Each named turn below is shown by a few rows before and after it. Which turns, in which order, take the first row of each later pair to the second? The first pair is answered.
turn vipi:
[  1  -1 -13   7  -9   0   7  -4 -14   4  -2   2  -1   2  -4   7  -3   2
   3  -6   1] |-> [  0  -1 -14   6  -9   0   7  -5 -14   5  -2   1  -2   3  -2   7  -3   1
   2  -6   2]
[ 9 -5 -1 -7 -6 13 -6  2  2  1 -7 -7 -2 -4 -2 -9 -4  5  1 -3 -7] |-> [13 -2  3 -8 -9 10 -9  3  1  3 -5 -3 -4  0 -4 -4 -2  4  2 -3 -6]
[ 11  13   5  -5  -2  -6  -3   4 -10   8  -9   8  -9  18  -1  10   0  -1
   2   7  -1] |-> [ -2  11   0  -4   2  -9   1  -3 -12  10  -7   5 -11  18   8   4  -2  -1
  -2  14  -1]
[ -4  14  -7  -8  -6 -10  -2  -8  -2   1  -4  -1   1   8  12   1   3   1
   5  -1   5] |-> [-10   9 -10  -6  -4  -7   2 -10  -1   0  -6  -3   3   3  15  -5   1   2
   4   0   5]
turn mirid:
[ 10 -13  -6   1   1  12   6   5   3   5 -16 -10   8 -10  -1  -8  -8   0
  -3  -8  -1] |-> [ -5  -2  -6 -14   7  -8   2  -8  -2  10 -13  -9  -8  11  16  -1  -1   5
  -1   5  -1]
[-11  -3   6  11  -5  -9   5  -4  -8  -2  22   5   0  -3  -8   2  -7 -11
 -10   6   5] |-> [-10  -2   6  12  -4  -8   5  -4  -8  -2  20   5   0  -3  -8   2  -7 -11
  -9   6   5]
[  5   6  -3 -13  -4   5   4  -7 -27  19  -4   4 -12  14   7   8   1   1
  -9   2  12] |-> [ 23   5   4  -4 -11  13   0   5 -23  14  -1   8  -3   5  -9  11   2  -2
  -5  -8  11]
[  2   4  -1   0  11  -6  -3  -3   3   0   7   6  14   2   0  -8   3  -2
 -16   8  -9] |-> [  4   5   0   0  10  -6  -6  -2   3   0   8   7  14   2  -2  -7   3  -2
 -15   7 -10]
turn tud:
[-12   6   5   0   2 -26 -10 -18  -7  -3  15   8 -15  17   4  10   2 -10
  -5  12  -1] |-> [ -1 -21 -17   0   0  12  10 -12  -8  13 -15  -2 -12  -3   3  -9 -17  -9
 -17  -4  10]
[  6  -3  10  -4  -1  -1   5  -3  -5 -10  -5  12   1  -8   0  -2   5   3
  -2  -2  12] |-> [  5  -1  12  -4  -1  -3   4  -3  -5 -10  -4  11   1  -8   0  -1   6   3
  -2  -1  12]
[ 10  10 -14 -17   0 -12   0   6  17  -3 -17 -12  -2   2  18  13  13  29
  22  11  -1] |-> [-17   5  -6   2 -10 -29  15  -8  -7   8  27  -4 -13   9  10  16   5   2
  -3  21   9]
turn Les:
[ -3   1 -11  -7  10  -6   5 -10  -6  -4  -3  -3   0  11   9  -7  -3   6
   5   5   2] |-> [ -4  -3 -13  -3   7  -1  10 -11 -10   1  -1  -3   0   9   6  -9  -7   3
   0   2   6]
[-11   4   6  14   1  -8   1  -6  -2  -7  14   4   3   0  -2   1   2  -7
   0   5  -5] |-> [  6  -6  -4  12  -2  13   7   3  -2   1  -5   2   6 -11  -7  -5  -6  -4
  -3  -8   0]
[ -5  -8  -8  -4   4  12  11  -1   2   2 -12  -8  -1  -5   9 -14  -6   2
  -2   2   2] |-> [-11   3  -2  -8   9  -3   1  -5   7  -7  -6  -7  -1   2  14 -10   3   6
   6  10  -4]
[ 21  -4  24  11 -10  -7 -17  24   0  -6  14   5   1  -9 -22  24   1  -9
   9  -4  -4] |-> [ 19  -8  23  13 -12  -7 -13  23  -3  -2  16   6  -1 -10 -24  23  -1 -11
   5  -6  -1]
Now pairs of rows:
Between the rows of a pair lie two turns.
[ 2 -3 -2 12 -7  3 11 -1  9 -7 -1  3  4 -9 -1 -4  0 -6  2  4  0] |-> [ 10   4   4   8 -12  -1   5   2   6  -5   1   9   0  -1  -5   5   4  -7
   6   1   0] : vipi vipi
[ 15   4  -5  -9   5  10  -7   8   9  -3 -23   3  -4   2  -4  -5  -1  11
  16  -9  -9] |-> [  7  13  -2 -17   4  -3  -9   1   2   3 -15   6 -15  17   4   3   2  10
  14  -3  -8] : vipi vipi
[ -8 -20   4 -14   6  -6  -2 -21  -7  -1  -2  -1  -6  -4  27  -9 -13   6
 -21  -1   1] |-> [ 13 -20  12  -5  -9  -2  -3 -12 -16   8   8   9  -8  -2   8   4 -14  -4
 -26 -15   9] : mirid tud
[ 18  11   0 -12  -4  -5  -8  10   5  11  -6  10 -25   8  -7  -3  -3   1
   5  -7  -9] |-> [ 21   3  -4  -7  -5   4  -2  13   5  12  -9   8 -20  -1 -12  -8  -7  -2
   1 -11  -8] : mirid vipi
[ -9   1  -2   9   2  -5  -4  -8   0  -6  11  -2 -14 -12   3   1   2  -8
   7  -4  -5] |-> [ -8   3  -5   0   4  -6  -5  -9  -1  -1   3  -2 -20  -4  10   3   3  -3
   9  -4  -4] : tud mirid
[  9  -3   5   5   4  16  -6   7  18 -11 -12  -9  16 -18  -5 -10  -2   9
   7  -5  -9] |-> [ -8 -12   4  19  -3  14   9  -1   2   1  13  -5  10 -19 -11 -12 -10  -9
 -14  -1   0] : tud tud
[ 13  14  14   0   7  -1  -6  -2   3 -10   5   3  10 -13   5  11  -2   0
   1   6  -6] |-> [ -3  11   7  -7  13  -4   0 -11   0  -5   2  -1   4  -8  16   6  -4   2
  -2  14  -5] : mirid mirid
[ 13  -6  -1   4  -4  13   1   3  -5   6  -4  -9   0  -9 -11   3  -4  -8
  -1  -8   7] |-> [ 11   4   3  -3  -7   2  -3   0 -12  11   3  -5  -9   6  -9  13   0  -8
  -1  -5   8] : vipi vipi
[  7   5   4  16 -11  10   7   3   7  -6  17  17 -10  -4  -9  -4  -3 -12
  -6  -3   7] |-> [ -5  -1 -11   2   3  17  11  -5  15  -7  -8   4 -11  -9  12 -20  -6   1
  -2   5   3] : Les mirid
[ 15  -7 -19 -10   4  12  -1   2  18   5 -35 -13  10  -6   8   7   6  10
  15   3   1] |-> [-17 -21 -22   5   2   6  21 -14  -1  19  -8 -14   2  -8   9  -2  -6 -10
 -10  13  10] : Les tud
[-13 -13   3  11   1   0   5  -5   9 -20  11   3  -1 -14   0  -8  -3  -6
  -8   6  -5] |-> [ -9  -8   3   6   5  -2  -2  -3  16 -25   4   2   1 -13   4  -7   1   1
   1   6 -10] : Les Les
[ 30  21   8 -21   1  -2 -23  15  11  -2 -33  -2  -1  12   2  18  10  18
  19  -7  -2] |-> [ 19 -14 -11  -3 -11  26  16   9 -14  29 -27  -7  -7  -7  -6   0 -18  -5
 -19 -16  20] : tud tud
[ 20  -2  -1  -5 -10  19  -1   8  -4   8 -14   1   0  -4  -7  -2  -2   3
  -1  -7   3] |-> [  1  12   2 -17  -1  -4 -10  -5  -2   1  -8   1  -8  13  12   2   6  11
   7  11  -5] : mirid tud
[ 10   2  -6   4  -5   8  -4  12  -4   1  -6  -3  -2   3  -4  -3 -14  -3
  13  -2  -9] |-> [  4   9   0   3  -6  -5  -8   7  -8   3   7   1  -7  12  -3   3 -12  -6
  12   4  -9] : vipi Les
[ -3  12  10  -3   3 -12  -8   0  17 -12  10   5   4  11   3  11   8   2
  15   7  -8] |-> [  8  -7  -7  -5   3  18   5   8  20  -1 -19  -4   8  -5   3  -4  -5   6
  10  -5  -2] : tud tud
[  7 -16  -8  10   2  -2   0  -8  -4   8   1   2   5  -3   1 -13  -6   2
   2  -5  14] |-> [ 12  -4  -1   4   7 -12 -13  -6   5  -2   1   3   8   3   2  -7   5  10
  15  -1   6] : vipi Les
[  2 -11  -5  -4   9  12  11  -6   6  -5 -16  -6   8  -4   1  -5  -2   7
   2  -1   4] |-> [ -5  -3  -3 -12  12   0   7 -12   4  -4 -12  -6   0   9  10   1   4  11
   5   7   3] : mirid vipi
[-4 -1 -8 -6 10 -1  1 -4  3 -2 -6 -7  5 -3  8 -9  3  8  8 -6 -2] |-> [  1   7   6   1   2 -13  -4  -2  -2  -2  13   3   3   5  -3   3   9   1
   8  -7  -1] : Les mirid
[ -2  -2  19 -15   5  -7 -11 -12   9 -19  11  -3  15  -4  -1 -13   0 -10
   6   6   2] |-> [ -6  -5  17 -16   7  -6  -8 -13   9 -18  10  -6  14  -6   2 -17  -1 -10
   5   8   3] : mirid mirid
[-17  -8  -7   4   3   6  15  -6  -1   1  -3 -11   7  -3   3 -14  -3   3
  -9   6   1] |-> [ -8  -6  -6  -2  -4   7  16  -6 -11  15  -2  -6  -4   6  -1  -5  -4   0
 -14  -1   7] : mirid tud
[-10   7   4  10   1  -7  -5   0   5 -10  12   2   7  -3   3  -2   2  -4
   3   9  -4] |-> [  0   3  -3   4   4   5  -6   5  13 -11  -7  -2  11  -9   5  -7   0   4
   8   4  -5] : tud tud
[  1 -10  -4  18  -6  19  -2  11  -9   3   0  -4  10  -5  -6   3 -15  -8
  -4   3  13] |-> [ -7  -3  -7   8   7  13 -12   8   6 -10 -13 -11  14  -4   9  -2  -7   7
  11  12   1] : Les mirid
[  4 -13   3  22 -21   1  19  -1  -7  11  21   6 -14  -8  -6   3   8 -16
 -11  -2 -14] |-> [ 16 -14 -13   0  -8  17  13   6  11   7 -25  -6 -10 -11  11  -6   9   9
   5  -8 -20] : mirid tud
[ -1   3   3   1 -10   3   8   7   7   4  -7  -7   4 -10  -9   3  -4  -1
  -5 -10  -3] |-> [ -5  13   8  -4  -8 -10   0   4   8   0  -1  -4   1   0  -6  10   2   2
   2  -4  -6] : tud vipi
[ 12   0  -6  -8  -6  12  -4   5  -2  12 -12   7  -9   4  -4   5   0  -4
  -3 -14   3] |-> [  7   8  -1 -12  -5   0  -8   0  -4  11  -6   9 -13  14   0  10   5  -3
  -1  -8   2] : vipi tud
[13  4  5 -3 -5  2 -5  5  6 -7 -1 -3  9 -5 -2 -5  1  5  5 -3 -6] |-> [  8  -1  -2  -5  -3   6   0   3   6  -5  -7  -7   8  -7   3 -11  -2   6
   3  -1  -5] : mirid vipi
[-12 -11 -12  11   4   7   9  -1   4 -10  12  -3  15  -9   5 -21  -1  -1
  -1   3  -7] |-> [  9   5   4  10  -5  -4  -7   9   5 -15  21   9  15   2  -9   0  10  -2
  10  -4 -10] : mirid mirid
[-24  -6  -8  -4   1  -8  13 -15 -13  12   8  -3 -13   8  10  -8  -8  -4
 -16   8   8] |-> [ -4 -20 -10   9   0  19  14   1   1   2  -7  -9   8 -19  -6 -19 -13  -4
 -11  -6   4] : vipi vipi
[-21  10  -1  -5  10 -16 -11  -6  12 -13   1  -7   5  -6  16  -1   1   3
   9  13 -19] |-> [-15  -6   4  19  -8  -4   4  -1  -3  -2  24   0   7 -17  -8   1 -11 -20
 -11   2  -7] : mirid tud
[-27   9   6  -7 -21  -9  -5  -5 -10  -1   7   0  -7  17  18  -4   0  -9
   1  28  -9] |-> [ -6  16  19   0 -27 -10 -17   8  -4 -12  12   7   3  13   2   7   8 -10
  11  19 -14] : vipi mirid
[  6  -2 -13 -21  -7  18  -2   6  -4   0 -16 -10   6 -18  -3  -7   4  -7
  17   2  -5] |-> [-20   5  -4 -15  -1  -5  -5  -6  -5  -9   9  -9   6 -12   3  -8  10 -12
  16  19 -10] : Les vipi
[ -6   7  10  -5  12 -17  -4  -8   3   1  13  -1  -2   9  13  -1   3  -4
  -5  10  -2] |-> [  8   9  17   2   8 -15  -9   1   8  -7  15   2   6   3   1   3   6  -6
   1   3  -4] : vipi mirid
[  4   1  -2 -13  13  -6  -1 -13   3  -7 -13 -12 -10  -8  11   3  -5  14
  -6   1  -3] |-> [  5  -7  -6 -10   9   2   7 -12  -4  -1 -12 -13 -10 -12   7  -1 -11   8
 -14  -2   2] : Les Les
[ 10  -3   4  14  -4   2   4  13   3  -8 -12  -5  -2   2 -19   7  -2  -3
  -1  12  -2] |-> [ -3   0  -2   5   6  -4   2   5   6 -10 -19 -10  -6   8  -4   2   0   3
   3  22  -6] : mirid tud
[  9   6  -6  -3  -2   5   2   1   6   3  -5   4  -6   3 -14   4  -2   1
   6   0  -3] |-> [  7   7  -4   0  -5   3   4   0   3   5   1   7  -7   5 -17   5  -3  -3
   2   0  -2] : tud Les
[-16   2  -5 -18   1 -21  -1 -17  -9   1  -8  -6 -10  17  17  -5   0  -1
   3   9   2] |-> [ -8  -7 -14 -21   1  -4   4 -12  -7   5 -25 -11  -8   9  16 -12  -6   3
   2   1   3] : tud Les
[ 15 -10 -15  -6  -2  15   4   3   6  14 -20   3  13  -9   1  -8 -13  14
  -8  -7  -1] |-> [ 26   9  -1 -12  -7   0 -12   7   4  12 -11  14   7   9  -4  13   0  15
   2  -8  -3] : mirid mirid
[ 7 -2 -2  2  1 12 10 -5 -2 11 -6  0  3 -4 -5  0  1 -4  7 -5  4] |-> [ 5  2  2  3  5  7  2 -4  5  0 -5 -1 10 -7 -5 -1  5 -1 15 -1 -3] : Les mirid
[-3  3  3  3 -7 -5 -1 -3  0 -2 16  6  0 -2 -2 -2  1 -4 -1  3 -2] |-> [ 5  4  1 -4 -2  0 -6  2  9 -6  1  3  4 -4  1 -3  4  5  7  0 -6] : tud tud
[-13  -3  -9  -5  14   3  13 -14   1   6 -13 -16 -13   6   5  -2  -4  10
 -15  -3  -7] |-> [-17  -2  -5   0  10  -3  14 -16  -6   9  -1 -14 -15  10   3   1  -4   3
 -20  -1  -4] : tud Les
[ -8  -7 -10   4   8  -1  14   2   3  -9 -11  -3  12 -15  12 -19 -13   1
   6   9   1] |-> [ -3   4   0   4   9 -10   0   5   9 -20  -5   1  16 -11   9 -11  -5   4
  17  11  -5] : tud vipi
[-10   5   3  -3  13  -5  -8   0   3  -6   1   6   1   4   8   2   4   5
  -3  11  -1] |-> [ -8   0   1   0  14   2  -5   3   7 -10  -4   4   8  -6   6  -5   1   5
  -2   8  -2] : vipi vipi
[ -8  -2 -11 -14  11   5   5  -4   4   0 -20  -7  -3  -1  19 -10   2  11
   2   2  -3] |-> [  9  15  14  -2  -2 -11 -10   5   0  -8  11  10  -1   8  -5  14  13   1
   7  -3  -4] : Les mirid
[-11   4  -2 -11   0 -13  -1  -9  -1   5   5  -2  -5   9   8   3   2   2
   4   6   4] |-> [ -5 -10 -12  -6  -1   6   9  -4   0   9  -7  -7   1  -6   5  -8  -7   0
  -2  -2   9] : tud vipi
[  1  -8   0   9  -2   3   3   4  16 -14  -2 -11   9 -16  -6 -13   1   6
   7  -1  -5] |-> [ -2 -12   3  16  -9   2  10   2   6  -7  11  -6   6 -15 -12 -10  -3  -4
  -3  -2   2] : tud Les
[  3  -6 -12  -9  12  13   3   1  13  -7 -26 -10   9 -14  10 -17  -2  12
  10  -7  -6] |-> [  6   3  13  15   2  -5  -7   4  14 -22  14   3  19 -16 -11  -3   7  -3
  12  -5 -11] : tud mirid
[-19 -13  13  10   9 -10  -7  -8  12  -5   7  -3   3  -3   5 -18   2  -1
  -2   0 -10] |-> [ -8 -13   9   5  11  -2 -11  -2  19  -6  -9  -5   6  -6   5 -19   3   7
   4  -5 -12] : Les Les
[-15  15   6  -7  10 -18  -7  -7   4  -7   9   0   0  11   8   7   7   9
   9  14  -8] |-> [ -5  12   9  -3  -4 -15   0  -4 -12   9  20   8  -9  17  -5  17   3  -4
  -3   5   4] : tud mirid
[  4  -7  -1   5   9   7  -3   2   8 -13  -8  -7  14 -18   5 -11  -1  10
   6   2 -11] |-> [ -1 -16  -3  13   4  11   7   0  -2  -4   1  -6  11 -20   0 -14  -9   0
  -7   0  -3] : Les Les
[ 5 -3 -1  3 -7  4  7  1 -8  6  6 -3 -4 -3 -3 -1  3 -2 -4 -5  9] |-> [ 6 -2 -4 -1  1  6  2  2  3 -2 -7 -8  2 -7  3 -6  6  7  4 -3  4] : Les mirid
[ 13 -13 -14  18  -3  16   0   8  -4   6 -17   4  -3 -14  -3  -4 -13  -1
  -3 -14  -4] |-> [  9  14   4  11   1 -16 -23   3   1  -8   1  13  -7   8   1  14   6   5
  14  -2 -14] : vipi Les
[-5 -4  3  8 -7 -5  5 -3 -6  1 12  3 -4  3 -5  1 -2 -5 -6  2  1] |-> [ 6  5  7  2 -5 -7 -6  3  2 -6  6  3 -1  5 -5  6  5  3  6  0 -4] : Les tud
[  9  15  10 -17   3 -12  -7   2  -3  -7  -2   8  -5  18   9  12   3  11
   7   4   1] |-> [ 27   7  13  -4  -6   3  -5  14  -1  -7  -1  11   4   5  -8  11  -1   4
   4 -10   4] : mirid vipi
[ 17  -6   4   5  -4   6  -1  11   4  -1  -4   4  11  -8  -8   6   4  -3
   2 -12   1] |-> [  4   4  11   2  -3 -13  -6   1  -1  -1  12   8   1   6  -3  13  10  -6
   1  -2   0] : tud vipi
[  4   5  -4 -12   2  -4  -4   0   1   5  -8   0  -7   9  10   7   2  10
   4   3   3] |-> [-8 -1 -7 -7  3 -4  4 -6 -5  9  1 -1 -8  7 11  3 -1  2 -5  6  7] : vipi Les
[  7 -14 -12   7   6   9  19   0  -7  15 -16  -6   1  -9  -2 -10  -2   4
  -8  -7  15] |-> [ -9  -3 -11  -4  12  -8  14 -11  -9  15 -12  -5  -9   7  13  -5   4   9
  -5   6  13] : mirid vipi
[-8  4 -3 -3  9 -6 -2 -4 12 -7 -6 -7 -1  4 14 -9  4 10  8  8 -3] |-> [  4  11   6  -2   3 -11  -9   2  13  -9   0   0  -1   8   5   2   9   8
  12   3  -4] : mirid vipi
[ 8 -5 -4 -4 -5  0 -3  5  9  2 -9 -7 -3  0  1 -5  5  2  0 -8  0] |-> [ 4 -3  3  6 -6 -6 -4  5  9 -4  5 -4  1 -4 -7 -5  7 -4 -1 -6 -2] : Les mirid
